(in the rows, 128 means zero)
Each named turn below is shown by a few rows before and after it. Which turns, in which order, take the first row of each later pair to the second? The first pair is answered.
Sokur:
[101  92 148 106 155 125  96 139 127 172 129 139 104 151 144 128 131 162
 135 104]  ->  [ 97 120 139  98 165 115 116 119 110 191 114 143 105 132 133 116 125 148
 129 108]
[124  75 148 138 105 139 117 108 146  97 130 127 138 116 156 148 120 143
 129 132]  ->  [119  75 146 124 118 145 124  91 130 123 125 133 125 101 157 145 117 153
 130 116]
[142 108 107 126 134 150 140 109  94 120 156 149 147 177 139 135 100  87
 131 111]  ->  [141 117 105 123 136 149 141 105  91 121 154 147 149 177 134 130  98  83
 132 114]
Sogug:
[133 101 123 129 141 155 157 109 116 135 138 146 124 127 157 139 103 156
 139 124]  ->  [122 137 126 119 130 127 165 100 110 130 116 148 145  93 137 122 115 129
  98 150]
[126  98 134 101 130 166 109  92 110 102 136 128 125 113 142 132 100 138
 121 105]  ->  [122 120 134  95 123 149 115  89 109  99 122 127 135  88 127 124 108 122
  98 121]
[108 133 161 126 150 107 110  98 102 122 132 135 134 150 142 116  97 101
 121 127]  ->  [101 115 150 113 106 109  93 134 146 115 123 128 150 110 123 132 151 148
  99 138]
Duv:
[127 138 131 132 132  94  73 117 152 134 131 116 156  98 139 125 153 128
 127 151]  ->  [127 134 137 125 133  99  65 119 151 137 128 117 149  97 140 127 148 133
 125 148]
[111 181 120  93 140 108 130 118 124 148  98 127 115  80 101  99 126  97
 115 129]  ->  [101 165 128  82 144 121 126 102 116 151 103 134 114  71 110 105 120 108
 111 123]
[143 152 134 140 121  94 144 147 134 123 124 130 128 170 109 110 151  81
 121 127]  ->  [113 123 148 106 138 102 131 139 118 176 121 140 118 164 117 116 160 124
 127  96]
Nulu:
[135 102 122 137 118 162 104 138 153 125 134 126 103  80 128 132 143 144
 131 127]  ->  [151 120 123 154 121 166 113 126 145  84 141 123 107  95 137 126 111 108
 132 136]
[122 113 140 107 124 129 115 114 127 160 131 139 123 118 128 137 121 136
 131 110]  ->  [125 113 137 111 121 139 118 103 122 136 138 138 127 115 135 133 105 125
 127 117]
[146 122 150 114 175 158 135  79  93 159 138 135  93 147 150 141  83 120
 155 100]  ->  [136 117 147 105 175 152 136  92  96 182 138 136  87 148 145 143  99 140
 154  94]
Pairs:
Between the rows of a pair lie two turns.
[158  97  96 138  93 150 136 146 168 133 171 124 142 133 137 107 169 146
 130 107]  ->  [171 123  95 160 104 139 144 136 159 109 172 119 142 161 142  93 143 106
 140 114]
Nulu Nulu
[130 109 138 102 114 152 122  71  90 120 135 147 150  84 124 127  90 108
  90 129]  ->  [170 120  99 144  81 148 128 121 147  73 141 137 154 101 108 133 115 101
 107 153]
Sogug Duv
[117 127 156 135 114 101 120 154 151 100 126 135 139 143 120 130 134 133
 126 154]  ->  [107  99 160 116 129 127 117 138 142 130 137 138 122 139 135 140 126 168
 137 125]
Sokur Sokur
[142 118 128 153 134 112 139 112 127  90 141 118 103 170 138 133 116  96
 141 115]  ->  [119 146 127 134 129  72 143 128 129 136 113 115 113 143 103 118 163 100
 116 127]
Nulu Sogug
[ 95  94 145 148 128 107  94 159  93 141 128 103 123 179 135 154 141 126
 145 119]  ->  [ 91  82 152 125 136 131  99 122  74 139 129 114 121 160 148 153 106 126
 141 108]
Duv Sokur
[104 137 157 151 137  88  93 166 115 115 144 117 130 170 120 126 142 100
 125 137]  ->  [ 87 106 165 129 137 105  76 162 118 129 146 118 128 155 130 139 150 136
 121 125]
Sogug Duv
[114 136 147 148 114 108 114 191 135 178 108 119 123 136 105 119 177 118
 105 127]  ->  [122 126 157 161 150 118 116 167 110 180 128 120 101 183 134 119 135 103
 141 110]
Sokur Sogug
[146 171 100 140 136 121 147 117 118  98 113 121 135 141 117 123 108  98
 142 155]  ->  [145 126 112 147 126 136 114 141 138  78 134 113 133 161 138 145 106 129
 155 148]
Sokur Sokur
[137 110 140 127 112 148 102 122 143  68 145 127 150 118 148 140 102 114
 117 140]  ->  [126 121 144 113 125 146 112  98 118  83 140 132 151 104 145 132  92  97
 104 136]
Sokur Sogug
[124 137 138 141 144 117 130 132 117 124 135 119 120 166 120 114 120  88
 132 135]  ->  [118 119 129 133 104 124 114 155 152 110 130 118 135 127 107 128 153 123
 107 147]
Sogug Nulu
[149 124 135 145 158 151 127 101  74 189 129 135 121 154 134 125 101 121
 157  94]  ->  [176 153 124 174 143 138 141 114  87 153 131 131 130 164 122 119  96  88
 160 115]
Duv Duv
[103  88 152 109 139 131 138  89  96 153 134 114 180  93 154  71 104 138
 134 133]  ->  [134  72 123 138  95 143 133 142 159 106 142 106 186  94 149  82 132 158
 148 146]
Duv Sogug
[133 130 127 121 104 143 138 110 118 123 120 138 135  77 121 141 115 112
 116 134]  ->  [140 111 119 123 116 161 143 110 119 141 127 140 116  87 128 146 106 126
 134 116]
Sogug Sokur
[137 121 137 126 138 145 136 100 118 106 143 128 127 141 145 137  85 120
 128 122]  ->  [148 147 112 139 111 115 144 154 160 114 126 120 136 126 110 133 146 130
 127 146]
Duv Sogug
[106  82 124 116 108 159 140 133 152  73 121 121 126 107  97 148 124 134
 112 133]  ->  [128  96 119 147 146 152 161 133 138  81 134 115  99 165 109 138 102 106
 157 119]
Duv Sogug
[ 99 101 149 105 154 149 105  97  94 154 142 137 120 129 164 132 102 125
 127 107]  ->  [ 96  80 144 100 134 154  95 119 117 155 142 136 121 119 161 140 130 159
 121 110]
Sogug Sogug
[104 108 161 137 152 119 107 126 121 156 149 114 118 144 139 125 132 138
 138 119]  ->  [ 98 131 165 137 136  96 106 129 118 143 134 114 138 124 118 117 144 112
 114 141]
Sogug Sokur
[149 103  84 132  73 144 119 184 192 126 117 123 135  98 117 148 180 186
 130 138]  ->  [186 157  91 185 103 121 145 161 169  64 132 115 139 160 123 123 111  83
 148 162]
Nulu Nulu
[129 148 132 120 147 130 159  87 104 146 120 132 125 103 115 124 103 105
 116 129]  ->  [139 149 135 153 121 114 135 124 135  88 129 117 142 129 115 131 115  85
 113 155]
Sokur Sokur
[139 131 123  88 142 164 163 101  94 170 118 134  93  88 130 107 138 141
 140 103]  ->  [149 123 118  96 100 185 152 108 130 114 118 126 114  54 127 119 140 144
 119 131]
Duv Sogug
[ 84  50 163 102  93 200  55 128 131 122 139 110 148  95 137 147 152 166
  69 124]  ->  [143 141 109 171  76 123 102 210 181 114 116  93 151 133  74 121 212 105
  97 164]
Duv Duv
[ 93 122 146 103 156 121 115 105 100 168 113 127 131 113 127 139 135 133
 127 111]  ->  [131 164 121 145 137 104 140 119 124 102 111 120 150 128 115 128 125  75
 127 145]
Duv Duv
[ 88 111 166 122 138 109  83 126 126 126 144 124 126 154 141 130 124 131
 129 134]  ->  [ 91 133 167 128 131  97  91 129 129 106 135 121 139 144 132 122 125 107
 111 153]
Sogug Duv
[142 175 111 125 122 114 127 112 137 118 110 135 162 136  97  81 146 100
  72 122]  ->  [152 110 119 153 123 145  96 150 163  96 153 132 142 192 136 111 138 138
 123 101]
Sokur Sogug
[138 104 124 129  81 138 112 155 178 104 132 119 146 101 127 152 154 160
 105 131]  ->  [150 143 111 149 104  96 129 182 174 137 122 112 136 136 105 137 177 137
 130 129]
Nulu Duv
[141 146 116 149 114 109 139 149 147 107 118 119 138 126 121 118 153 115
 136 137]  ->  [130 112 128 141 137 127 129 145 137 141 129 121 113 147 138 127 149 154
 157 105]
Sogug Duv
[136  96 112 150 108 149 122 137 159  84 147 116 168 159 130 108 100 141
 142 103]  ->  [126 105 113 146  92 139 118 143 169  82 139 117 185 134 114 106 116 142
 119 117]
Sogug Sogug
[105 138 160 105 138  99 109 103 112 121 117 131 130 118 130 135 130 113
 122 132]  ->  [115 135 160 119 126  97 105 118 125  93 127 126 136 130 130 136 127 100
 125 144]
Duv Sokur
[131 160 119 139 113 110 129 120 125  92 130 117 155 124 106 115 109 109
 128 135]  ->  [128 133 109 140 120 108 116 159 146 134 137 113 132 145 105 129 141 154
 153 110]
Nulu Sogug
[125 113 137  70 114 145 126  93 147 119 145 127 137  88 160 130 109 134
 162  82]  ->  [127 143 132  74  90 119 128 114 166  96 130 116 158  71 135 124 132 112
 136 107]
Nulu Sogug
[149 132  88 126  91 158 163 127 142 145 128 131 120  89 127 115 135 126
 133 145]  ->  [150 146  95 128  97 147 172 113 128 145 125 127 123  97 128 109 124 105
 129 147]
Sogug Sogug
[ 97 117 209  92 119 116  99 129 135  57 107 135 152 121 145 124 139 111
  80 147]  ->  [130  91 188 130 132 129  99 183 166  74 133 128 111 193 163 139 149 148
 149 118]
Duv Sogug
[136  99 136 122 125 150 123 136 127 137 163 154 131 121 127 125 123 148
 117 123]  ->  [134 135 145 127 133 128 134 121 110 129 157 153 139 122 120 110 109 106
 111 138]
Sogug Sokur
[168 123 112 125  77 115 157 156 151  71  98 158 143 106 109 127 137  99
 102 127]  ->  [136 117 119 106 118  82 152 170 127 167  84 159 112 133 104 125 174 141
 118  87]
Nulu Duv
[118 164 116 110 124 102 143 107 115 141 113 133 148  93  98 106 148 122
  73 149]  ->  [115 156 127 121 113 100 125 117 122 123 119 126 157  98 101 110 152 118
  65 155]
Duv Sokur
[160 146 112 148 126 120 143 134 145 108 117 129 145 135 109 122 130 105
 118 157]  ->  [120 111 135 111 144 126 120 130 127 174 113 137 128 125 116 128 152 159
 121 122]
Nulu Duv
[103 118 151 106 116 131  89 122 132 134 119 133 131 107 124 130 141 159
  98 124]  ->  [121 110 155 123 115 152  87 116 136  94 142 132 129 123 142 140 110 144
 112 126]
Nulu Sogug
[ 95 102 177 100 120 141  65  72  82 105 177 137 156 136 164 154  81 143
  88 154]  ->  [ 87 107 168  83 109 134  68  73  87 117 160 141 162 100 152 152 100 160
  72 160]
Sogug Sokur
[156 106 141 141 113 152 105 155 153  92 144 125 128 112 163 151 153 132
 150 132]  ->  [160 155 147 153 152 127 131 130 112 106 137 124 117 145 157 126 124  74
 160 136]
Duv Sogug
[164 108 116  93 118 166 109 134 130  86 159 141 132  90 155 157 112 153
  95 125]  ->  [197 146  97 136 142 145 137 156 132  84 162 133 118 146 152 145 102 113
 135 125]
Duv Sogug
[161 157  94 156 126 128 151 110 142 130 122 129 121 147 110 135 128 115
 137 147]  ->  [160 130  91 153 111 137 132 129 167 123 129 128 123 143 116 148 144 145
 138 145]
Sogug Sokur
[127 139 137 115 118 124 121 103 109 108 125 120 144 112 135 134 109 103
 110 126]  ->  [129 111 131 121 105 135 102 131 138 100 136 117 140 120 144 148 126 134
 120 120]
Sokur Sogug
[113 153 134  98 138 117 144 101  93 174 115 132 137  97 116 106 129 111
 113 121]  ->  [123 163 139 117 116 115 137 105 109 117 123 129 153 103 116 103 118  80
 100 149]
Duv Sokur
[161 164  94 157 141 147 170 137 140 124 131 128 105 135 129 119 109 100
 158 122]  ->  [120 139 101 112 125 145 146 153 143 176 115 131 106  92 114 131 160 162
 132 111]
Sogug Duv
[111 167 131 111 148 113 150  97 113 153 119  99 132  90 125 117 138 135
 118 110]  ->  [120 152 120 115 139 124 149 114 129 164 121  97 124  89 120 129 154 163
 127 102]
Sogug Sokur
[104 113 157 109 131 145 122 108 114 128 112 106 135  82  98  93 112 161
  92 126]  ->  [119  79 148 128 139 165 114 128 126 129 134 106 113 118 119 103 107 190
 128 105]
Sokur Sogug
[130  72 121 118  73 179 120 134 163 118 133 139 125 150 158 127 102 153
 159 142]  ->  [135 173 113 132 105 102 164 129 123 157 101 136 130 158 111  79 116  74
 153 156]
Sogug Duv
[136 153 145 159 144 113 135 100  98 118 154 113 125 166 122 120 110  70
 145 133]  ->  [127 152 146 160 146  87 128 129 107 147 148 108 119 178 111 119 143  86
 153 124]
Duv Sokur
[133 103 116 119 116 155 132 124 148 130 131 126 126 110 134 132 127 160
 132 120]  ->  [134 133 109 111 123 138 152 106 135 143 115 132 129  98 120 119 129 140
 128 124]
Sokur Sokur
[111 143 189  92 130 112 121 112  59 158 155 127 155 136 160 137  96  91
 137 125]  ->  [106 113 171  88  72 116  96 172 124 144 147 118 172  98 143 164 162 149
 116 140]
Sokur Sogug
[110 169 145 109 135 120 147 157 145 170  95 111 157 118 109 127 182 150
 145 128]  ->  [113 160 155 125 121 118 130 172 164 143 101 105 164 132 110 130 187 146
 144 135]
Sokur Sokur
